rotation steps, each row followed by its count of steps:
The counts run from 0 to 508.
[135 128 139 164 170 115  97 162  79 143 108 179 125 138 116  94 141  94
 143 104  91  91 160 144 143 167 154 100  89 117 127 134] => 64
[111 111  99 167 126 130  60 178  91 126 111 137 148 132  82 138  85 134
 113 143  90 129 156 139 137 150 155 137 105 120 135 109] => 384
[101 117 144 154 143 110 130 213  85 106  67 142 109 108 122 135 119 133
 110 126 110 134 117 122 114 106 167  95 102 135 160 142] => 201
[ 94 140 146 111 107  93 106 156  91 135  73 166 118 122  97  91 106 142
 122 175 117 105 147 127 134 149 161 108  86 140 113 142] => 381
[150 131 154 168 160 129  88 175  79 146 135 157 125 131 111 127 116 114
 163 180 103 153 134 129 118 159 154 155  95 138 149 137] => 331
[ 86 117 129 119 153 163 143 161  71 116 119 139 169 146 130 121 145 136
  77 143 142 129 113 126 105 141 113 110  70  84 145 108] => 494
[ 92  96 108 153 150 130 133 192 120 102 134  82 106 166  88 135 157 143
 114 144 125 118  97 113 136 110 153 126  70 166 125 121] => 402
[148 140 136 119 158 123  94 143 102 135 141 165 130 148 120  83  77 120
 126 179 154 122 141 109  96 128 124  74  73 105 163 132] => 39
[104  78 129 150 154 127 145 144 101  97  76 149 105 139 103 123 163 133
 103 126 100 126 133 168 126 138 186 120  71 138 163 136] => 389
[113 104 123 154 160 134 149 163  89 128 152 113  95 135 134 141 132 112
 142 176  90 112 114 149  84 140 138 130  86 153 174 165] => 150
[ 95 147 130 134 150 123 170 151 114 117 115 123 145 133 137  80 126 105
 109 138 131  84 134 129 141 134 131  56  62 129  97 161] => 234
[ 91 135 138 126 164 131 164 140 130  89 152 115 107 122  78 105 126 132
 137 129 107 130 114 141  86 174 125  77  68 159  99 130] => 88
[ 84 169 143 101 148 140 152 149 112 151 130 125 104 159 109 106 120  87
 124 162 107  81 153 138 123 139 152  76  82 140 121 136] => 354
[108 112 146 119 127  95 137 167 100 115 106 149 137 152  96  88 138 151
 129 163 115  98 106  93 165 172 138 143  67 156 122 175] => 194
[107 111 151 158 142 139 138 182 103 115 153 146 125 145 178 155 128 112
 124 147 125  90 120 130 105 136 105  92  69 107 179 120] => 31
[143 152 163 108 144 116 120 172 100 117 132 117 106 170  92  86 105 120
 140 160 133 124 114  86 129 158 162  94  75 149 167 164] => 407
[111 146 104 155 154 126 126 143 119 111 160  89 145 158 129 128 152 126
  89 146 122  92 132 121 133 138  93  99  46 110  98 155] => 232
[115 108  93 177 126 138 134 214 120 115  98 133 129 114 101 135  95 143
 141 134 126 104 120 104 121 140 183 109 104 138 172 111] => 15
[115 165 129 157 135 157  88 146 108 142 140 126 145 149 119 145  94 101
 103 185 116 127 166 140 143 119 132 101  69 105  94 117] => 172
[118 116 126 123 166 139 125 163 101 113 110 144 152 157  65  89 146 137
 122 149 139 123 162 119 160 132 121 120  73  98  91  98] => 248
[114  88 119 191 183 142 137 183 104 128 136 161 131 119 110 134 136 116
 141 150  77 144 102 125 140 112 134 140  95 145 103  94] => 69
[ 87 116  84 101 155 103 116 126 129 134 106 126 133 156  67  97 121 126
  89 143 119 124 145 132 147 127 135  94  65 151  99 117] => 181
[119 168 109 133 142 102 113 159  92 136 170 125 155 139 133  81 112 117
 127 149 135 102 107  82 153 178 132  82  77 120 150 114] => 486
[118 160 103 122 156 130 129 164  91 134 158 125 168 136 114  86 100 114
 113 135 126 119 110  81 150 161 130  71  94 122 127  93] => 487
[143 143 127 113 147 128 117 158  92 140 127 151 139 131 113  94  88 134
 133 199 154 135 134  88  98 109 134  93  78 101 168 115] => 40
[112 137 128 142 177 104 120 191 101 129  71 153 135 122 100  77 119 122
 123 118 116 119 157 106 141 123 147  80  97 129 102 149] => 448
[139  94 117 176 174 141 157 143  95  90 113 135 110 107  99 113 140 135
 115 130  95 126  90 143  82 149 159 110  80 133 145 155] => 269
[111 137 138 172 162 105 103 140 114 129 125 153 130 108  92 112 109 106
 136 143  88 146 152 162 164 174 160 111  83 146  65 120] => 130
[ 72  76 113 131 155 116 129 186  74 151  86 157 125 123 114 126 166 145
 125 138 113 119 106 146 107 132 152 123  92 145 168 106] => 322
[ 90 126 143 128 135  87  86 111 113 121 113 152 123 140 106 110 111 131
  88 154 114 129 129 150 134 160 115  97  55 149  85 172] => 379
[ 90  77 119 150 152 165 140 141 112 105 123 126 153 118 141 110 153 133
 137 167 153 127 125 155  87 148 133  95  59 116 162 127] => 296
[106 156 142 135 180  93  92 158  89 156 135 132 111 170  99 127 180 115
 113 120 123 147 129 106 156 141 140 113  64 153  90 116] => 326
[110 107 126 135 140 152 117 158 101  99 124 138 165 139 114  60  88 111
 151 161 143  82 139 145 145 158 137  78  95 106 136 143] => 236
[104 116 107 166 152 101  74 187 118 115 139 133 152 134  87 128  83 125
 132 131  91 110 144 134 167 159 130 114 107 160 101 137] => 197
[ 78 114 122 148 155 144 155 158  76 107 150 121 158 131 114 108 170 136
 123 154 130 116 133 147 160 138 107 118  67  96  90  85] => 496
[ 90 129 109 179 147 128 128 126 108 115 159 128 109 116 170 141 131 104
 103 128 113 120 105 174  92 123 160  66  70 121 141 108] => 97
[105 125 132 127 154 157 136 171  62 132 113 154 159 130 156 131 126 121
  87 139 123 127 119 134  94 148 107  98  73  87 165 124] => 493
[129 106 139 168 136 116 111 125  84 110 133 146 110 168  89 115 159 137
 122 148  91  97 133 139 159 176 158 163  56 125 166 139] => 391
[ 90 162 134 129 124 145 104 172 107 117 135 103 122 146  62 117 114 134
 142 145 149 130 114 105 133 181 181 108  84 154 120 112] => 341
[147 104 157 154 175 133 100 165  85 135 122 158 118 131  86 100 111 113
 171 164 118 152 140 142 106 167 159 126 101 143 145 147] => 330
[120 116 114 130 160 134  79 186 124 127  94 154 137 164  69 123  95 134
 104 133 129 155 155 102 153 118 134 116  81 137 114  94] => 0
